In the data rows, 500 means zero.
Some points, each followed by its number:
[219, 645, 595, 279, 503, 751, 721, 263, 658, 661, 408, 534, 679, 376,
 934, 496] 0
[520, 564, 488, 530, 422, 599, 569, 395, 423, 599, 468, 415, 407, 461,
 675, 485] 1
[434, 463, 647, 226, 383, 659, 502, 617, 510, 560, 350, 366, 541, 484,
 381, 377] 2
[918, 662, 319, 536, 430, 603, 587, 629, 541, 466, 737, 419, 427, 625,
 224, 455] 3
[548, 477, 253, 435, 233, 672, 568, 311, 269, 753, 421, 477, 087, 065,
 812, 502] 4
[672, 678, 466, 417, 294, 626, 674, 342, 372, 565, 516, 453, 349, 332,
 728, 561] 5
[816, 593, 142, 527, 360, 773, 642, 596, 494, 583, 700, 404, 421, 661,
 344, 344] 6
[631, 623, 545, 399, 396, 641, 609, 486, 606, 503, 502, 388, 575, 600,
 460, 487] 7
[514, 626, 490, 467, 484, 590, 542, 412, 489, 563, 509, 523, 464, 449,
 615, 571] 8
[512, 519, 484, 551, 235, 659, 574, 661, 541, 570, 412, 324, 713, 621,
 420, 323] 9
[334, 356, 537, 183, 715, 442, 464, 173, 439, 568, 378, 789, 460, 309,
 493, 739] 10
[506, 542, 521, 634, 486, 458, 503, 446, 470, 554, 435, 473, 455, 473,
 626, 528] 11
[612, 506, 475, 552, 496, 372, 527, 436, 519, 401, 525, 462, 418, 539,
 489, 468] 12
[712, 676, 359, 237, 107, 872, 895, 652, 673, 498, 367, 377, 602, 613,
 563, 387] 13
[336, 410, 525, 566, 592, 432, 396, 451, 433, 569, 515, 509, 485, 403,
 583, 466] 14
[461, 416, 516, 592, 527, 368, 396, 634, 420, 450, 484, 465, 525, 376,
 379, 429] 15
[531, 545, 476, 525, 517, 485, 531, 511, 546, 414, 523, 562, 519, 550,
 550, 511] 16
[281, 416, 541, 270, 501, 479, 423, 346, 435, 771, 426, 530, 448, 361,
 636, 585] 17
[601, 417, 424, 634, 438, 431, 463, 644, 486, 431, 573, 358, 480, 523,
 348, 392] 18
[503, 615, 473, 627, 476, 580, 539, 337, 417, 780, 519, 476, 364, 341,
 852, 566] 19
[603, 540, 385, 648, 565, 409, 482, 509, 484, 426, 628, 627, 270, 419,
 433, 593] 20
[417, 473, 638, 434, 482, 412, 380, 390, 293, 609, 373, 544, 552, 399,
 592, 654] 21
[665, 488, 521, 528, 506, 418, 476, 536, 592, 462, 530, 430, 442, 529,
 501, 477] 22
[482, 496, 593, 633, 517, 583, 527, 679, 638, 362, 544, 459, 718, 694,
 422, 446] 23
[499, 442, 568, 474, 530, 352, 278, 493, 543, 560, 499, 597, 403, 469,
 443, 577] 24
[462, 419, 506, 688, 666, 370, 357, 622, 529, 278, 596, 587, 583, 579,
 391, 478] 25
[424, 333, 579, 303, 670, 417, 409, 501, 526, 340, 523, 603, 683, 648,
 205, 560] 26
[666, 714, 496, 568, 551, 536, 616, 415, 513, 557, 535, 460, 344, 529,
 640, 548] 27
[722, 583, 429, 563, 159, 501, 474, 606, 326, 712, 440, 236, 137, 403,
 348, 517] 28
[429, 572, 540, 375, 554, 498, 428, 367, 469, 606, 533, 536, 551, 466,
 487, 632] 29
[423, 409, 534, 555, 688, 465, 550, 692, 572, 310, 507, 577, 627, 639,
 410, 354] 30
[449, 647, 511, 450, 354, 743, 623, 431, 470, 546, 457, 395, 715, 613,
 586, 431] 31
[451, 541, 467, 505, 426, 580, 511, 505, 490, 546, 436, 534, 536, 511,
 553, 500] 32
[423, 447, 554, 734, 567, 349, 318, 604, 518, 525, 475, 634, 376, 416,
 694, 565] 33
[503, 639, 491, 479, 591, 551, 576, 316, 548, 506, 438, 658, 512, 503,
 698, 621] 34
[457, 487, 620, 413, 512, 441, 457, 446, 516, 523, 430, 554, 476, 453,
 532, 581] 35
[531, 485, 455, 624, 397, 428, 615, 624, 574, 431, 451, 564, 387, 505,
 583, 513] 36
[723, 384, 371, 560, 741, 342, 394, 498, 576, 506, 783, 473, 295, 358,
 243, 488] 37
[535, 487, 396, 486, 462, 559, 560, 447, 383, 592, 580, 412, 313, 396,
 463, 525] 38
[264, 427, 363, 364, 738, 561, 392, 375, 433, 541, 596, 628, 430, 318,
 520, 415] 39
[765, 648, 411, 564, 585, 613, 657, 613, 692, 354, 758, 432, 516, 728,
 211, 441] 40
New points follow, each followed by the number of its nearest point above by angle.
[471, 462, 496, 500, 443, 549, 453, 570, 488, 536, 528, 503, 504, 537,
 415, 491] --> 9
[622, 523, 305, 545, 370, 694, 591, 511, 447, 661, 634, 316, 355, 437,
 442, 379] --> 6
[514, 452, 746, 652, 363, 338, 344, 584, 465, 469, 428, 474, 573, 544,
 595, 499] --> 33
[499, 443, 543, 479, 464, 379, 541, 475, 403, 429, 470, 511, 455, 470,
 522, 522] --> 21
[435, 537, 527, 210, 440, 649, 519, 497, 494, 491, 385, 502, 695, 576,
 420, 506] --> 2
[626, 449, 582, 370, 347, 491, 464, 535, 482, 557, 439, 352, 490, 564,
 435, 513] --> 2
[635, 477, 453, 576, 240, 522, 392, 586, 316, 675, 392, 290, 332, 382,
 528, 409] --> 28
[555, 396, 537, 397, 606, 464, 367, 528, 476, 331, 578, 442, 658, 532,
 183, 506] --> 26
[571, 443, 332, 470, 357, 653, 579, 682, 537, 494, 542, 367, 428, 455,
 368, 342] --> 6
[865, 629, 535, 831, 528, 195, 553, 669, 464, 223, 556, 491, 257, 397,
 539, 462] --> 12
[525, 562, 465, 580, 533, 505, 592, 535, 521, 419, 493, 616, 462, 558,
 545, 523] --> 16
[532, 510, 287, 380, 329, 610, 663, 407, 355, 688, 421, 424, 237, 226,
 698, 479] --> 4
[326, 447, 622, 628, 405, 490, 349, 512, 442, 655, 353, 512, 561, 503,
 647, 547] --> 21
[488, 482, 527, 449, 383, 483, 465, 589, 530, 548, 447, 528, 522, 544,
 369, 507] --> 2
[471, 452, 578, 395, 452, 431, 512, 538, 579, 482, 452, 407, 557, 480,
 479, 484] --> 2
[403, 573, 412, 578, 555, 615, 605, 429, 481, 497, 498, 530, 575, 593,
 565, 486] --> 31
[503, 463, 489, 320, 434, 515, 530, 490, 534, 487, 412, 432, 623, 510,
 397, 507] --> 2
[555, 586, 699, 558, 521, 424, 518, 519, 594, 413, 432, 504, 598, 621,
 514, 558] --> 23
[239, 345, 577, 521, 439, 365, 408, 466, 351, 579, 322, 508, 512, 324,
 716, 452] --> 14
[487, 454, 544, 381, 432, 536, 515, 484, 472, 483, 424, 499, 564, 543,
 407, 507] --> 2
[537, 355, 652, 424, 793, 235, 318, 289, 485, 510, 582, 559, 216, 276,
 459, 685] --> 24
[572, 475, 481, 443, 518, 549, 518, 482, 522, 479, 609, 465, 512, 541,
 400, 448] --> 40
[598, 471, 474, 568, 624, 444, 464, 483, 504, 444, 662, 537, 355, 415,
 354, 491] --> 37
[336, 395, 490, 371, 516, 529, 517, 535, 591, 472, 434, 633, 701, 514,
 411, 464] --> 26
[682, 578, 555, 338, 609, 418, 512, 333, 576, 475, 606, 438, 398, 458,
 388, 652] --> 37
[647, 546, 608, 508, 597, 372, 509, 575, 665, 414, 520, 490, 442, 524,
 526, 527] --> 22
[454, 480, 522, 130, 460, 660, 529, 520, 506, 421, 341, 395, 711, 619,
 279, 419] --> 2
[379, 495, 493, 533, 532, 460, 430, 476, 560, 563, 515, 821, 503, 451,
 590, 578] --> 33
[467, 559, 399, 494, 504, 548, 685, 441, 547, 453, 450, 610, 477, 480,
 635, 512] --> 34
[609, 593, 356, 419, 293, 748, 701, 527, 559, 369, 606, 356, 636, 603,
 458, 297] --> 13
[504, 532, 637, 401, 583, 486, 413, 421, 519, 528, 519, 529, 598, 541,
 313, 531] --> 26
[281, 573, 451, 499, 533, 617, 534, 349, 542, 556, 506, 520, 523, 500,
 718, 440] --> 0
[559, 441, 402, 548, 543, 463, 523, 585, 512, 405, 562, 521, 471, 540,
 424, 469] --> 18
[573, 696, 711, 208, 556, 429, 774, 376, 879, 500, 495, 391, 635, 681,
 511, 510] --> 7
[439, 435, 550, 416, 708, 349, 444, 330, 503, 475, 436, 687, 404, 455,
 623, 672] --> 10
[519, 508, 506, 393, 354, 559, 471, 470, 499, 530, 379, 405, 510, 462,
 546, 429] --> 2
[405, 511, 514, 609, 719, 494, 557, 503, 632, 241, 681, 645, 668, 616,
 597, 487] --> 16
[324, 444, 566, 484, 536, 490, 445, 460, 485, 481, 407, 584, 640, 511,
 601, 534] --> 21
[620, 633, 725, 547, 595, 438, 482, 513, 580, 410, 511, 474, 648, 715,
 539, 646] --> 23
[212, 432, 616, 492, 463, 517, 556, 514, 467, 574, 288, 525, 658, 442,
 812, 450] --> 0
[589, 537, 466, 523, 472, 638, 613, 546, 620, 404, 634, 417, 564, 630,
 358, 357] --> 40
[421, 473, 579, 438, 422, 460, 436, 544, 487, 566, 399, 469, 539, 552,
 446, 513] --> 2
[399, 658, 325, 590, 607, 374, 747, 630, 544, 325, 471, 800, 434, 558,
 650, 512] --> 16
[158, 431, 662, 578, 518, 494, 438, 509, 499, 481, 259, 647, 728, 600,
 639, 613] --> 21
[543, 527, 585, 496, 562, 427, 529, 364, 521, 398, 478, 561, 442, 496,
 653, 575] --> 34
[614, 503, 493, 485, 609, 493, 519, 560, 605, 438, 658, 511, 504, 499,
 380, 466] --> 40
[432, 538, 403, 522, 425, 543, 511, 443, 392, 590, 438, 505, 422, 343,
 720, 496] --> 4
[489, 507, 477, 520, 469, 501, 522, 448, 412, 527, 486, 442, 469, 482,
 517, 475] --> 1
[677, 457, 509, 689, 305, 500, 497, 740, 480, 426, 546, 293, 565, 559,
 297, 328] --> 18
[567, 423, 464, 560, 580, 430, 442, 492, 525, 483, 617, 513, 405, 466,
 445, 508] --> 37
[532, 500, 505, 664, 619, 462, 544, 610, 545, 361, 509, 513, 563, 518,
 445, 514] --> 25
[693, 585, 331, 371, 581, 652, 592, 469, 630, 409, 620, 587, 492, 672,
 378, 560] --> 40
[630, 591, 488, 403, 567, 538, 508, 469, 641, 462, 633, 605, 521, 672,
 343, 577] --> 40
[668, 737, 432, 620, 532, 564, 581, 435, 526, 529, 637, 511, 432, 563,
 648, 588] --> 27
[513, 405, 565, 408, 606, 418, 454, 532, 538, 430, 567, 501, 560, 497,
 352, 423] --> 26
[569, 542, 305, 548, 351, 703, 540, 552, 448, 561, 599, 407, 429, 544,
 395, 369] --> 6
[481, 529, 588, 640, 538, 569, 580, 638, 585, 480, 523, 476, 684, 730,
 484, 422] --> 23
[630, 459, 363, 351, 613, 564, 651, 522, 625, 283, 536, 594, 605, 650,
 419, 472] --> 40
[440, 507, 531, 296, 389, 579, 502, 492, 489, 518, 380, 423, 593, 549,
 325, 398] --> 2
[526, 513, 521, 607, 425, 543, 409, 470, 384, 588, 524, 295, 513, 471,
 410, 427] --> 28
[557, 606, 462, 607, 516, 482, 558, 477, 482, 503, 538, 550, 411, 464,
 631, 543] --> 27
[526, 338, 309, 536, 602, 452, 481, 675, 491, 392, 732, 528, 438, 418,
 174, 400] --> 37
[494, 506, 417, 535, 425, 520, 532, 558, 601, 508, 505, 560, 442, 515,
 626, 482] --> 36
[474, 495, 551, 331, 462, 546, 518, 465, 514, 510, 437, 432, 529, 536,
 415, 472] --> 2
[372, 317, 716, 279, 589, 219, 303, 382, 407, 627, 351, 556, 285, 272,
 509, 571] --> 35
[425, 467, 480, 462, 579, 532, 481, 495, 542, 600, 484, 599, 553, 486,
 468, 447] --> 39
[569, 494, 362, 601, 466, 610, 542, 579, 482, 466, 584, 471, 487, 497,
 458, 410] --> 6
[586, 497, 453, 480, 419, 550, 570, 653, 531, 441, 500, 357, 591, 562,
 318, 324] --> 9
[605, 550, 401, 541, 407, 579, 582, 542, 500, 505, 570, 463, 449, 495,
 545, 418] --> 6
[603, 540, 458, 512, 532, 602, 586, 561, 568, 479, 561, 455, 522, 576,
 412, 441] --> 40
[581, 642, 427, 697, 541, 519, 549, 450, 516, 556, 528, 565, 340, 527,
 716, 540] --> 27
[552, 630, 535, 648, 550, 485, 425, 464, 440, 595, 559, 516, 277, 515,
 586, 616] --> 27
[605, 623, 418, 560, 458, 565, 565, 522, 433, 613, 607, 499, 410, 508,
 612, 540] --> 27
[555, 362, 398, 648, 387, 423, 404, 634, 346, 505, 557, 384, 444, 399,
 383, 496] --> 18
[674, 568, 425, 679, 552, 507, 522, 563, 488, 454, 620, 439, 414, 511,
 469, 443] --> 3
[511, 432, 521, 368, 331, 452, 496, 608, 522, 510, 366, 390, 467, 561,
 448, 432] --> 2
[297, 436, 456, 419, 532, 613, 508, 446, 403, 558, 501, 425, 590, 458,
 482, 332] --> 39
[183, 291, 553, 380, 335, 401, 349, 523, 390, 799, 281, 439, 474, 222,
 642, 418] --> 17
[669, 591, 456, 563, 570, 528, 500, 563, 522, 427, 556, 511, 527, 630,
 380, 486] --> 40
[426, 644, 499, 485, 567, 677, 596, 412, 463, 494, 540, 424, 610, 644,
 633, 462] --> 31
[407, 410, 475, 520, 457, 474, 331, 622, 482, 662, 435, 481, 531, 448,
 371, 475] --> 15
[637, 448, 423, 524, 557, 369, 334, 454, 474, 580, 618, 561, 324, 414,
 326, 626] --> 37
[396, 489, 497, 427, 626, 529, 479, 395, 461, 558, 477, 568, 503, 399,
 501, 487] --> 39
[326, 440, 450, 433, 457, 575, 454, 514, 462, 604, 394, 539, 517, 421,
 585, 557] --> 17
[546, 667, 627, 583, 637, 433, 583, 469, 614, 115, 560, 527, 651, 854,
 452, 545] --> 16
[372, 464, 468, 410, 349, 570, 540, 489, 380, 573, 249, 611, 592, 522,
 697, 509] --> 32
[330, 566, 367, 601, 576, 651, 585, 508, 472, 533, 541, 589, 582, 599,
 600, 505] --> 32
[584, 566, 510, 462, 628, 460, 474, 385, 549, 478, 594, 546, 419, 503,
 430, 577] --> 37
[474, 528, 463, 455, 429, 543, 525, 566, 520, 465, 492, 521, 574, 559,
 399, 432] --> 9
